One vector is turned by the same rotation once a tick. Each row is the vector after some number of ticks, and that number follows the row.
The counts run from 0 to 166.
[139  98 176  79 108 150 186 136 174 150 126 118 122 132 140  86 129  92
 118 111 146 114 113 160 147 137  66 101 145 137 137 115 122 100 157 127
 131 114]
13
[174  85 145 105 109 141 144 106 196 105 115 102 152 114 138 110  97 118
 153 111 173 112 144  94 109 114 111 118 145 133 158 164 150 147 133 123
 128  74]
101
[133  99 140  67 121 180 186 150 169 117 155 135 103 154  98  86 128 123
 137 142 154 139  89 119 141 121 116 116 151 125 173 114 136 129 110 138
 137  87]
119
[113  97 135  95 107 111 174 127 188  95 134 158 112 134  98 104 102 144
 169 151 173  88 120 132 141 171 144 130 141 139 136 161 142 146 114 106
 158  93]
110
[137  84 110 112 130 139 190 124 172  79 128  97 166 104 147 110  81 128
 137 120 120 121 139 139 103 134  88  92 126 137 113 159 119 119 111 154
 153  91]
161
[130 101 170  69 101 140 145 136 162 100 101 115 147 137 116  61  80 112
 162  89 150 134 115 121 134  96 105 117 142 146 151 134 103 128 139 143
  90 139]
94
[178  90 142  87 107 159 140 119 185 112 126 114 158 135 126  93  90 111
 167 122 158 114 129  89  84  94  99 115 153 135 148 145 145 127 130 141
 119  90]
99
[186  89 150  95 109 155 146 113 187 107 127 104 156 124 136 108  94 119
 165 116 166 112 133  90  95 111 113 119 148 126 149 151 156 141 134 131
 121  79]
100
[131 123 143  90  92 116 166 116 161 116 147 102 121  93 160 122 104 152
 140 111 175 123 152 140 153 137  53  95 152 153 144 117 139 167 126 127
 174 108]
21
[136 126 165  79  95 161 172 121 134 134 126  99 130 121 114  81 130 135
  91 132 153 133 125 156 141 150  73  92 140 162 137  95 110 127 103  89
 164 134]
145
[170 103 127 116 110 132 197 131 138  71  96  81 162  83 153  98  96 130
 132 128 128 128 141 160 114 147 106  96 127 137 121 162 120 147 114 116
 150 103]
164
[153 143 131 109 114  88 179 144 192 118 124 150 111 148 146 118  79 156
 132 108 180 112 135 128 148 160  79 108 104 145 120 141 116 102 122 138
 146  77]
132
[119 112 168 109 109 123 143 108 163 119 129 106 120 101 115  56 110 154
 168 137 131 132 123 171 128 162 108 115 154 194 133 130  87 167  96 111
 134 143]
85
[114 108 139  92 102 110 172 139 189  84 127 160 111 137  90  91 107 147
 161 149 172  91 118 125 137 177 138 125 138 126 130 143 126 148 131 108
 162 104]
111
[166 132 139 107 115 146 167 147 158 116  98  80 118 125 131  96 105 162
 128 114 145 180  93 151 116 157 144  86 106 156 155 112  93 151  95  98
 120 100]
62
[107 110 160  98  99 129 172 119 157 105 137 134 152 115 144 111  69 160
 135  69 157 137 149 139 122 122  76  89 108 139 144  97  99 102 136 130
 130 137]
154
[140 119 122  77 112 128 137 152 182 166 103 115 141 158 117 105  96 164
 155  91 172 121  99 140  95 128 114  82  82 156 122 124 120  94 108 122
 111 103]
69
[151 113 146 115 103 110 153 104 163 111 124 154 130 109 118  87  99 136
 170 143 170  83 149 141 120 142 112 137 161 162 163 185 130 133 109  89
 149  90]
106
[135 124 166 100 106 145 207 135 152  56 114 118 158 123 132  95  72 112
 116 117 144 148 115 112 141 143 125 102 138 114 109 123 102 110  99 111
 127 132]
32
[147 109 108 107 145 160 180 144 168 104 139  98 121 124 119  94 113 160
 134 134 128 172  85 144 122 156 139  89 116 151 145 131 102 144  63 128
 138  83]
59
[116 124 147  96 108 136 192 134 168  48 122 125 156 131 119  95  69 120
 118 118 145 143 117 103 134 147 108 101 136 120 107 123 101 115 101 117
 146 129]
31
[147  96 129 120 129 143 192 151 136  84 148 164 141  80 147  72 130 157
 147 121 146 154 106 165 143 136 130 109 107 125 131 138  97 127  87 122
 132  93]
54
[169  97 138 104 103 122 137 109 195 100 114 113 146 114 135  90 103 119
 140 119 172 111 156 106 109 126  97 118 153 136 161 167 142 153 140 113
 134  81]
102
[149 114 111 111 139 152 183 146 143  89 155 150 135 108 125  56 126 159
 142 143 124 160  98 160 116 133 119 101 126 143 137 139  83 119  69 130
 138  91]
56
[117  95 171  78  98 135 157 139 169  99 103  91 138 136 116  85  75 130
 179  92 154 140 101 118 146 127 131 115 126 150 132 111 119 155 133 145
  97 147]
92
[133 119 130  96  87 134 182 138 131 133 112 145 134  99 128 102 102 158
 142 112 177 105 155 163  90 109 113  78 120 139 169 127 141 114 130  65
 145 107]
44
[148 139 137  97 112 127 151 150 145 141  84  96 118 140 119  80 100 158
 129 104 149 161 102 167 121 138 123  90 121 178 169 132  87 121  93  98
 112 103]
64
[156 103 169 116 105 126 144 109 173 117 134 103 131  83 131  68 124 159
 160 138 139 142 128 158 123 172 110 113 136 163 117 117  95 184 113 105
 139 136]
83
[153 110 156  77 112 179 182 141 167 121 145 120 103 148 121 105 118 137
 132 126 170 166  97 109 133 127 117 102 139 108 179  90 140 147 130 132
 130  83]
121
[131 140 179 100 119 115 158 119 177 133 127 146 117 170 103 104  99 136
 157 125 162 118 100 139 148 178  92 129 144 159 144 127  93  78  98  98
 126 110]
5
[155 102 180  74 106 153 151 136 155 105 103 119 159 139 125  65  85 111
 177  96 148 130 113 116 115  94 105 117 141 142 144 131 114 124 137 143
  89 138]
95
[140 100 171  73 115 175 198 151 143 109 151 158 116 142 103  82 131 127
 166 144 153 131  85 142 146 131 141 122 148 112 157 114 129 122 110 128
 122 113]
117
[136 110 166 102 114 148 209 129 147  71 113 116 164 119 135  94  78  99
 112 117 140 142 114 126 156 138 124 100 145 130 128 137 105 103  95 103
 130 124]
33
[125  97 106 104 116 125 178 156 161  76 146 180 141  87 138  75 127 171
 136 111 161 143 127 147 121 136 111  92  96 117 129 133 101 129 116 126
 146  95]
52
[160  83 138 107 127 145 130 115 189 155 153 137 157  99 133  63 144 138
 153 124 143 105 121 153 102 128  75 108 120 162  93 147 111 116 100 138
 131  97]
77
[104 100 168  95 111 138 153 114 164 120 133  98 120 130 103  96  80 151
 202 129 141 124  98 146 129 151 130 111 146 182 121 118 115 158  90 134
 117 150]
88
[150  96 143  79 109 157 182 121 164 152 163 101 117 121 144 118 123 116
 141 129 150 100 132 156 123 120  49  95 159 153 134 124 154 129 126 138
 163 102]
17
[171 154 137 110 118 124 170 131 170 143 143 146 103 156 143 139  73 171
 165 118 182 117 133 126 113 140  83 109 122 142 152 124 135 103 106 128
 133  76]
129
[113 141 150  93 107 123 179 121 145  75 157 144 142 120 129 115  63 154
 167 128 157 122 126 113 130 134  84 105 157 142 102 127 110 113  71 128
 157 133]
27
[136 111 167  70 108 158 196 155 143 101 139 170 110 140  94  63 129 128
 157 143 155 125  91 144 147 138 130 127 152 117 149 114 118 125 122 116
 124 121]
116
[115  93 160 116 116 137 188 114 144 104 143 137 163  99 158 107  68 137
 155  72 147 127 138 152 137 115  82  99 118 146 139 128 102  84 114 140
 112 124]
156
[142  92 184  86 109 143 198 138 183 145 117 112 124 130 143 102 121  96
 121 105 150 115 108 156 159 150  86 105 131 126 129 111 125 105 158 129
 125 111]
12
